Named turns come first, each shown by rows before and after it. Which turns, in which order, take the first row of each pair that follows to the second? Write the first one first, as in the answered first pair.
H (before => after):
[ -1  -9  -3  23  -2 -15  10   7  -7   4] => [ -1 -11  -2  21  -4 -14   7   8  -8   7]
[ 11  -2   5  -7 -26  23   8   1  11  13] => [ 10  -7   1  -9 -23  26  16  -5   2   3]
[ -5 -16   0 -14   0  14  -7 -14 -30   9] => [ 15 -10 -24   1  13  10  -1  -4 -13 -21]
[13  4  0 12 -1  9 12 -3  3 -2] => [10  5  8 14 -7  5  3  0  9  8]
P (before => after):
[-12 -17   2  -1 -23  20  -4  -5  17  18] => [-18  -3   0  16 -30   0  15 -12  16   3]
[  1   6 -14  -7  -3  13   2 -10   7 -27] => [ -8   6  -5  -5   5  -1   4 -11  -7 -32]
[ -3 -10   4  -4  13   1   4   6 -21 -13] => [  6 -14  -5  -9   8  21  -3  10  -7  -3]
W (before => after):
[ -1   7 -17   9 -18   9  24  -6   9 -22] => [  5  -3 -15  -5 -23  33   9  -3  14  -4]
[  7   7 -14  -7 -13   7   2   8  28   5] => [  7   5 -11  -8  -6   2  -7  16  27   7]
[-25 -13  16  -1   6 -19 -31   7 -29   5] => [-29  -4  12   9   1 -32 -12  -4 -34  -9]
[ -2   1  -2   3   7 -10  -3   8  -2 -11] => [ -5   2  -7   3  -1  -5   7  -2  -3 -14]
Then:
(two turns a pair)
[ 22   9 -15  14  -1   0  -3  10  12 -15] => [  2  15   6  12 -21 -12 -11   3  10  14] -> H, P
[ -1 -19  10   5  18 -27  -7   3 -17 -11] => [ 13 -21   3   5  21 -20 -15  13  -1 -10] -> P, W
[-36  10  41  -6   1 -30 -18  -1 -31  31] => [ -9   9  29  -2  15 -20 -45  29   0  35] -> P, W
[ 22  -1 -12   1 -13  18  -7   2  30  13] => [ -3 -10  15 -12 -12   9 -20  -4  -1  34] -> W, H
[  8 -25 -18  -7 -11  23  11 -15  -3 -11] => [ 12  -9 -25   8 -16  14  15 -11  15 -14] -> W, P
[ -6   4  -5   0 -19   1  16  -6  -2   8] => [ -9  -1  -1   1  -1 -11  14   0 -21  -2] -> H, P
[ -7  23  -5  23 -15 -35  38 -18  -1 -27] => [ 11 -26   8 -28  11  36 -32  15  -5  24] -> P, P
[ 15   4 -18  -2 -15  16  -6   9  19   6] => [  1  -8 -11 -16 -19  24   7  -8  -7   3] -> H, H
[ 11   2  -2  -8 -24   5  -6  -9  -4  22] => [ 14   5   4   3  -2 -18 -22   9  -6  15] -> W, W
[-23  -1  28  -5 -12 -20  16 -11 -20   9] => [ -2 -10  -4   0  -1  -3  34 -12 -17 -31] -> W, H
[ -7   6 -10  12   9 -25  -3  10 -11 -21] => [ -1  17 -16  17 -10 -20   3   7  13 -13] -> W, H
[ 29  20  -5  12 -19  17  16  -5  24   0] => [ 13  28   3  27 -10 -18  24  -7   5 -12] -> W, P
[  9  -1 -10   1  14  -1  14  -3 -11 -25] => [ 10 -10 -10 -12   3  24   6  -7  -8 -10] -> W, W
[ -7   3 -14  11   0 -14  30 -18 -15 -36] => [ 21  10 -29   9 -11  11  14  -2  33 -21] -> W, H
[ -6  16 -11   1 -20  -2   5  -9  24  23] => [-18  -2  -4 -15 -15  13  12 -22  -8  24] -> W, H
[ 10 -33  -4 -17  13  21   0  -5  -4  14] => [ 22 -27 -12  -2  32   0  -6  11   7  -3] -> H, W
[ -5   5   8   6   2 -10   7  -5  -3 -12] => [ 5 -5  4 -8  2 17 -9  2  7  0] -> P, P
[ 10 -16 -16  -6   6  22 -11  -1  -9  -5] => [ 11   7 -14  10 -13   8 -12   2  21   8] -> P, H
[ -9  -2  21  -3  -6 -11  -7   2   1  18] => [ -4  -3  21  -6  -4  -4 -11   6   6  22] -> W, P
[ 12  11 -10   7 -20   1  29  -3  -1 -19] => [ 15  16  -3   6 -30   4  10   7  23   7] -> H, W
[ -2 -14   0 -12  27  -7 -26   1 -25 -12] => [ 18  -6 -16  -5  23   1 -32  14   7 -13] -> P, W
[  0 -14  -5 -17  -1  28   0  -6 -15   0] => [ -7   1  -8   0  -7   2  21 -17 -14 -18] -> P, P
[-12  -8  -8  20  -4  -7  53 -14 -34 -43] => [ 16  15 -24  33 -31   2  44  -3  33 -27] -> H, W
[  0  -7  11   7  24   1   5   8  -2 -17] => [-9 -5 28  3 18 -2 -7  8 -1  7] -> H, H
[10  2 -8  4 11  6 -5  3  9  3] => [ 7  6 -6 10 13 -8 -1  3  4 -4] -> W, P
[ 25 -13  -6  -6  -1  21  -8  -3   2   2] => [  6  -1   1  12   5 -16  10 -11 -18 -16] -> P, P
[  3   9   0   3  -4  -4   6 -18   8  -1] => [  1   5   0   5  10  -9   2 -11  -3 -10] -> P, H
[23 18 -6 22 11 -9  4  9 42 -1] => [-15  13  31  15  14 -37  -5   2   3  21] -> P, H
[-16  -5   2 -13  -1 -17   6 -25 -11  -9] => [  1  10  -3   2   2 -29 -11  -4  24  -1] -> H, H
[-18   1  -8 -12  -2   0   4  -8 -25   1] => [ -6   4 -20 -14 -15  16   6  -8  -5   4] -> P, P
[11  9 -9 13  9 -9 -5 11 18 -3] => [-10   7  14   4   6 -17  -9   6  -3  16] -> P, H
[ -2  -5  21 -16 -24  32 -26  -2  10  47] => [  5  13  13   1 -36  21 -16  -2  35  42] -> P, W
[-14  -9  14 -21   9  -5 -41  -7 -40  -2] => [  2  -6 -17  -8  13  -2  -9 -16 -37 -47] -> H, W
[  9  16  -4  13 -16  -5   7   0  25   8] => [ -7  -3  19  -1  12 -12 -18  12 -11  15] -> P, P
[  9  10 -10   0   3  -4  17  -6 -11 -25] => [  1   5  -5  -7  -1   4  17 -12 -20 -20] -> W, P
[  9   3  -4 -11   4  12 -36   8 -16  -5] => [ 21  16 -16   0  -7  10 -29   6   7 -10] -> P, W
[ 18  14 -22  12   6  -8  22  -7  20 -26] => [ 23  -2 -19 -12  -4  30   5  -5  28   2] -> W, W
[ 17  -7 -13   0  -6  30 -18  -4  25  11] => [-18   1   6  20  13 -29   0 -12 -20 -15] -> P, P
[ -5   3   1   5 -13  -6   5 -11  -3   6] => [ -1  -4  -7   1   1  -2   8  -7 -13  -9] -> P, H
[  7  -8  -6  -3  25   8 -13  -6 -19  -3] => [ 15   7 -19  13   7   5  10 -17   3 -13] -> P, P
[ 16  14 -15   5 -15  11   1   3  26   9] => [ -4   2   7 -11 -20  14  -7  -4   1  30] -> W, H
[ -7  -1   5  -2   8  -1 -13   7 -16  -1] => [  2  -4  -3  -7  -3  19 -11   3  -5   5] -> P, H
[ 10   4 -17  -7 -26  33  15 -14  20   4] => [ -6   1  -5 -10 -31  26  23 -27   0   8] -> P, W
[  2  36  -6  -5 -43  -4  10 -17  49  11] => [-29   0  39 -28  12 -25 -32   2 -26  23] -> P, P
[  4  -2  14  -7  13   3 -32  25   2  22] => [-11 -10  14  -8  24  -6 -13  13 -31  -1] -> H, W
[ 14   7  -9  -1 -11  10  -7   5  29  10] => [ -2  -1  14  -9  -1   3 -24   7   8  24] -> H, W
[ -9  -7  15 -32  20 -15  -8 -10 -27   6] => [  8   3  -8 -16  31 -24   5  -2 -15 -26] -> W, H
[-12   5  11   8   6 -10  -2   1 -14  11] => [  0  -7   1  -4  15  14  -7   7 -16   7] -> H, P
[ -8   2  -5  19 -14  -1  17  -8  -4  -4] => [ -8   6   1  19 -17  -4   6  -2   4   5] -> H, H
[10  4 -4 -3 -7  4 13 -6  3 -8] => [  2   9   4   4  -6 -15   7   0  -2  -5] -> H, P
[ 21  -4 -29  11  12  14  15   1   9 -26] => [ 24 -12 -26   2  12  25   3   6  14 -12] -> W, W
[-13  14 -14   6  13 -22   0  -3   3 -23] => [  2  -1 -17 -13  15  14 -24   8  16  -3] -> P, P
[  9  16 -14  17  15  -8  12   3  -1 -28] => [ -2  21  10  14   8 -22 -19  15   8  10] -> H, P
[ -4 -12   8 -12  -6  24   1  -1 -13  14] => [ 19   0 -10   2   3  18  -7  17  17   0] -> H, H
[  4   7 -13  11  10 -18  17  -5  -9 -26] => [ 17  18 -18  10  -9  -3   8   0  26  -6] -> W, H
[-23  -1  32   4  -9 -10   6   0 -16  15] => [-11  -6  34   2   4  -6 -16  18  -7  20] -> P, W
[-13   4   9  -2 -18  -9   3  -9  -2   8] => [-10  -3   9  -9 -15   4  -6  -6   0  16] -> P, P
[21  2 -3  5 -6  8 14  2 21  0] => [11  2 15  1 -8  0 -7  7 17 21] -> H, W
[ 25  13  -8   0  13   6   1   4  11 -14] => [ 14   5   2   0  28  -6  -6   7 -10 -15] -> P, P
[ 17   3 -10   7  16 -11  -2  17  18 -12] => [ 14   6 -18   1  -5   5  21  -5  19 -14] -> W, W
[ -1   3  -9  12   4 -10  11   1  -8 -12] => [ -1   2   4   9   8 -14 -11  16  -3   3] -> H, P
[ -7  17 -16  11  -4  -8  37 -19  17 -48] => [  7  16 -17  -1 -24  25  13  -9  55  -7] -> W, H
[  0 -18   8  -5 -13  13 -13  -9  -4  24] => [-10   0   6  14 -20 -14  12 -22  -5   4] -> P, P
[  9  -6   9  -3   6   6 -11  -6   0  12] => [  5   0   7   0  -7   9   2 -15   4  11] -> P, H
[  2   3 -12 -11 -29  31  11 -15  12  12] => [  0  20 -15  16 -20  -9  26 -11  11 -15] -> P, H
[ -6  17  -8   2  11 -13  13 -11   1 -14] => [-3  7 -5 -7 28 -9 -6  0 -6 -9] -> P, H
[ -7  12   4  10 -20 -23   5  -1   9  -4] => [ -2  -8  12 -11  -8   2 -25  13   4  15] -> P, P
[ -4 -10   3  -6  11  -8  -3   1 -29 -12] => [  4 -17  -3 -16   7  19  -7   0 -20  -1] -> W, P
[ -4   2  10   3  -2 -14 -12  11   6   5] => [ -3   4   7   9  -1 -18  -5  11   7  -1] -> P, W
[  0   0  -2   5  14 -13   5  -1 -11 -17] => [ -2  -6  -8 -10  -6  15  11 -14  -9  -6] -> W, W
[  1  17 -11   5 -18  -3   3  -4  19   9] => [-18   7   5  -4 -16 -10   7 -12 -10  13] -> H, P
[  0  -8   5 -11  -1   6 -17   7  -3  15] => [ 13  -9 -11  -2  10   9  -4   8  -2 -11] -> H, H
[ -9  -5 -15   6   0  -1  31 -14 -28 -27] => [ 18  -7 -25  10  25   3  -2  20   0 -27] -> P, H
[ 31  -8 -17 -12  21  28 -28  23  19   0] => [ 31  16 -33   8 -10  18  10   1  38 -15] -> P, W
[ -4   1   5  17  -2  -6 -11   0 -12  13] => [ -9   3   2  16 -12  -3   2  -9 -11  10] -> W, W
[ 11  19 -14  36   1  -9  16  -2  24 -24] => [  3  18   1  21 -28  11   5 -11  34  18] -> W, H
[ -8 -11   4 -10 -19   1   9 -18  -6  11] => [ 17   2 -12   6  -9  -5   3  -2  24  -3] -> H, H
[ 19   5 -31   6  -4  14  11   1  14 -21] => [ 22  -2 -26  -4   3  21 -10  15  15  -9] -> W, W
[ 9  4  1  4 -6 18 13 -8  4 23] => [  7  12   0  14  -4  -1  26 -10  -2   5] -> P, H
[ 19  -6  -2 -20   6 -10  -4  13 -21  -7] => [ 22   7  -5  -7   4 -22   3  12 -11 -12] -> H, W
[  4  -1 -18  24  20 -39  -3  -8 -10 -27] => [ 13  16 -23  28 -10 -30  -2 -11  26  -7] -> W, H
